Each row is where one point has got to under a steady rotation. How many ticks took it there?
The counts run from 0 to 222.
[  6  15  28   1 -16  29  14  14 -24   1   2 -14 -12  13 -12 -45 -19  -5
  22  13   7   5 -14 -11 -35  25  16 -18  -8 -20 -15  -9   6  21   0  -2
  29   1 -17  14 -21  14] | 113
[-11   0 -30  -1  32   5  -4  11 -16  -3  23  -7 -18   5  19  29  12  -5
  17 -32  22  35  -9  10  18  -8  20  -8 -11  25 -20 -11   7  -4   1   9
   6   5   5 -21  29  -7] | 156
[ 23  -8  -7  10  25 -32  -4 -31   9   7  10  20 -11  13  20   6   8  40
 -17  -9   6  -9  26   8  16  14 -12  -6  21 -17 -20  18 -34 -19  16   8
 -13  -1  17  12  19 -11] | 43
[  0  -2 -13  -5  22   7 -10 -16   1  -2  -5 -11  11 -10 -15  26  23 -17
 -23 -28   3 -15 -11  12  25 -39 -26  21 -22  -1  10   4  -1 -39 -13   3
  -6 -30  21   9  26  10] | 181
[-14 -12 -20 -26  24   7  -1  -9  -8 -15  11 -18  -9 -20 -12  20  13 -25
 -13 -34  12   0 -12  -1  26 -37  -6  10 -30   7   4  12   3 -19 -16   5
   5 -21  28  -4  22   8] | 178
[-12   4 -23   2  31   5  12  18  -8  -4  21 -12 -30  10  19  12   5  11
  13 -25  17  31  -4  22  13  -3  11 -13   3  17 -36   8  12 -14   6   4
  12  -2  18  15  44  -8] | 157
[ 13  11  35   7 -27   1   6   0  25  22 -25   3   8   8  -8 -26 -21   2
   1  35 -24 -26   0 -17 -31  19  -6   2   1 -24   6   3  -4   6   1 -16
  -1   0 -18  17 -37  18] | 106
[  9  21  31  -6 -10  17  -7   3 -16   0  -8  -3   8  11  -7 -20 -16 -29
  20  16   9   3 -16 -15 -17   6  20   3 -14 -17  14 -19   1  21  -2  -2
   8   4 -37 -12 -47  26] | 111
[ 35   3  -5   9  23 -30 -20 -34   4  14  19  25  -1  14  19  30  13  22
 -16  -8  19  -7  14   7  21   1 -14   7  22  -7  -2  -2 -38 -28  13   8
 -20  -4  -2  -5   3  -3] | 44
[ 28 -10  -7  -8   0 -17   4   1   6   3  36  14 -17  15  12  -6 -28  14
   3   8  18  23  28  -1  -6  -1   1   0  25 -18 -36  19 -11  10  12   9
  10  32 -12 -16   6 -30] | 28
[  1   7  -1  -1   4  -7  -8  18   9   5   7   4  -7  20  23   6 -19  -8
  29  15   6  35   9 -16 -15   9  28  -8  -2  14 -15 -11   8  23  19  -3
   2  33 -38 -35 -39   0] | 130
[ -7 -15 -13  10  -2 -12   3  -1  -8 -16  17  -1  -8 -23   1  18  14  23
 -23  -9   0 -11  13  27  10   2 -25  -5  37  26  12  10   7 -21 -14   2
 -10 -15  29  29  47 -11] | 58
[-11 -10 -33  -9  23 -30  -1 -16  37  16   6   4   6   0  23  38  -8  -7
  -7 -14  -7   7  15 -13  32 -19   1  18  -4  25  -8  18 -12 -11   5  -8
 -22  14  19 -31  16  -3] | 167
[-31  -9   3 -21  -5  -1  18 -13 -32 -27  12 -16  -8 -38 -24 -10  13 -21
  -3 -19  14 -17  -9  -3  14   5   0   5 -21  11  30  -1  -4  10 -24   6
   3 -30  27   3  22  12] | 75
[-14 -11 -27 -17  10  -7  14 -15 -33 -19  42  -6 -14 -19   4  12  13   5
   4 -24  32  13   6  12  17   4   3  -9  15  20  -3   6 -13   9 -10  15
   2  -2  26 -17  41 -13] | 53
[-16 -14 -28  -9  15 -11  -5 -13 -26 -27  23  -6  -6 -25   0  26  34   5
  -8 -23  18   8   6  19  25  -5  -9  -1  12  39  23  -8  -2  -4 -12   8
  -2 -10  14  -7  29  -8] | 56
[ 34  21   2  -7   4  27 -23  16 -23   4   5   3   8  29 -13 -11  -2 -23
  18  -1  29  18  -5   8  -7 -23   8  -1 -10 -32 -19 -14   8  -3   6  10
  29  17 -37  -4 -13  -4] | 11
[ -3  -1 -10 -21  13  -7   8 -11  -6 -10  28 -15  -7  -7  -3  26 -26 -36
  -5 -32  29   5  -3  -7  27 -31  -1  28 -13   4   1  10  -2 -14 -12   3
   3  -5   4 -24  18   5] | 174
[  8 -22 -12 -11  29  -8  -4  13 -12 -31  29  -2 -47  -7   9  -8  23  24
 -21 -18  24  22  18  13   3 -11   0 -16  -7  -7 -24  16  -4  -6   4  27
  21  21   3  14  17 -24] | 35
[-15 -10 -25  10  24  -5  -1  14  19   6   3  -6 -22   3  21  20  10  23
 -14 -14  -7  14   8  21  16  -8  -5 -12   7  20 -36  18  21 -26   2  -1
  -5  -5  31  21  44  -7] | 161
[  7  -8 -25   1  20  30 -18  24  -5   0  -5   3  -9  18  -2 -19  52   8
   4   4  -2  33   3  10  -1 -18   5 -19 -25 -17 -24  -2   5   8  12  20
  20  29 -12   3   1 -21] | 16
[ 22  -4  13 -26 -25  -4  -3 -32  -9 -10 -11  17  35  -8 -31 -23 -14 -24
   0   5   7 -21   5 -22 -12 -11  -5  11 -17 -23  22  -8 -24  15  -2   2
   4   9 -13 -28 -35   3] | 211
[-21  -6   2 -32  -8 -22  16 -30 -21 -22  26  -7  -3 -31 -15   4 -18 -29
  -3 -14  22 -11  -1 -20  14   8   4  17  -8  17  31   0 -16  17 -16   3
  -6 -18  14 -18  10  14] | 71
[ 26  -7  -4  11  28 -24 -20 -11   4 -11   5  10 -15   9  16  18  22  33
 -38 -10  11  -5  19  23  14 -10 -20  -5   7 -12  -6  -2 -21 -42   9  16
  -4  -7   1  23   5  -9] | 40
[ -1 -15   2 -10 -21  26 -12  -4 -32 -28 -16   3   9 -11 -33 -40  46  -1
   2  -1  10  -7  -6   2 -17  -5   1 -23 -21  -8  16 -12  -6  20   0  17
  22  10  -3   5 -12  -9] | 219
[ 15 -18 -28  12  19  10 -14  12  19   7  -9  14  -5  22  15 -10  42  30
   2  13 -21  24  22  10  -3 -10  -1 -20 -10 -17 -34   6  -4  12  20  12
   6  33  -2   2  -3 -27] | 20
[ -7 -13 -15   7   7 -19 -14 -10  -3 -21   7  -1   1 -22   1  39  26  15
 -26 -18   1 -12  11  24  21  -9 -21   8  24  34  29  -3   3 -22 -15   0
 -19 -18   8   9  30  -6] | 59
[  0   3  10  27   1   8   0  22  27  26 -21   8  -2  26  22 -17  11  32
  13  30 -32   8   9   0 -27  24   7 -25   3  -4 -27   4  10  15  20  -9
  -6  22 -14  12 -18  -5] | 124
[  5 -22   8 -25 -30  -5   7 -28  16   0 -17  14  32 -13 -24 -25   3 -10
  -8  10 -16 -21  14 -23  -7  -9 -15  10 -20 -22  13  17 -21  22  -1  -2
  -6  17  10 -18 -26  -5] | 208
[ 35  14   8  -5  -6  10   4   3  15  31  -5  11  -1  31  -4 -29 -23 -14
  12  17  -4  11   5 -13 -12  -3   3   2 -13 -49 -42  11  -8   1  13  -1
  15  20 -11   1 -14  -5] | 6
[ 13   5   6  -1  -6   2   1  16  38  26 -30   5  -4  19   2 -26  -2   0
   2  26 -30  -2   4 -15 -14  -6  -5  10 -27 -38 -34  19   1   2  17  -4
  14  22  -1  20 -18  -5] | 2
[  6  11  34 -10 -17   6  15  -4   2  13  -6   2  -3  11  -8 -44 -24  -9
  20  24 -10 -13  -6 -31 -33  28  10  -8 -14 -24  -7   4  -7  31   7  -4
  11  12 -11   1 -33  16] | 109
[ 12  11   6  16   5   0 -21  11  21  20 -19  10  16  20  27   4  12   8
  17  21 -15  17   5 -11 -12   9  12 -14   1  14  -9 -15   1  21  20  -6
 -14  30 -37 -21 -48   1] | 126
[ 18 -10 -19   3  38 -26 -26 -14   1 -11   2  18  -8   0  23  25  39  26
 -29 -11   9  -4  17  11  21 -13  -6  -1  -8   2   6   1 -38 -23  16  16
  -9   0   3  -3  -4  -3] | 41
[ 45  -1 -10  15   6 -20 -11   0  23  16  14  21   1  30  17   8 -17  17
   0  16   0  20  32   5  -6 -10  -9   3  38 -19 -31   8 -14  -5  17   4
   0  28 -19  -7  -7 -29] | 25
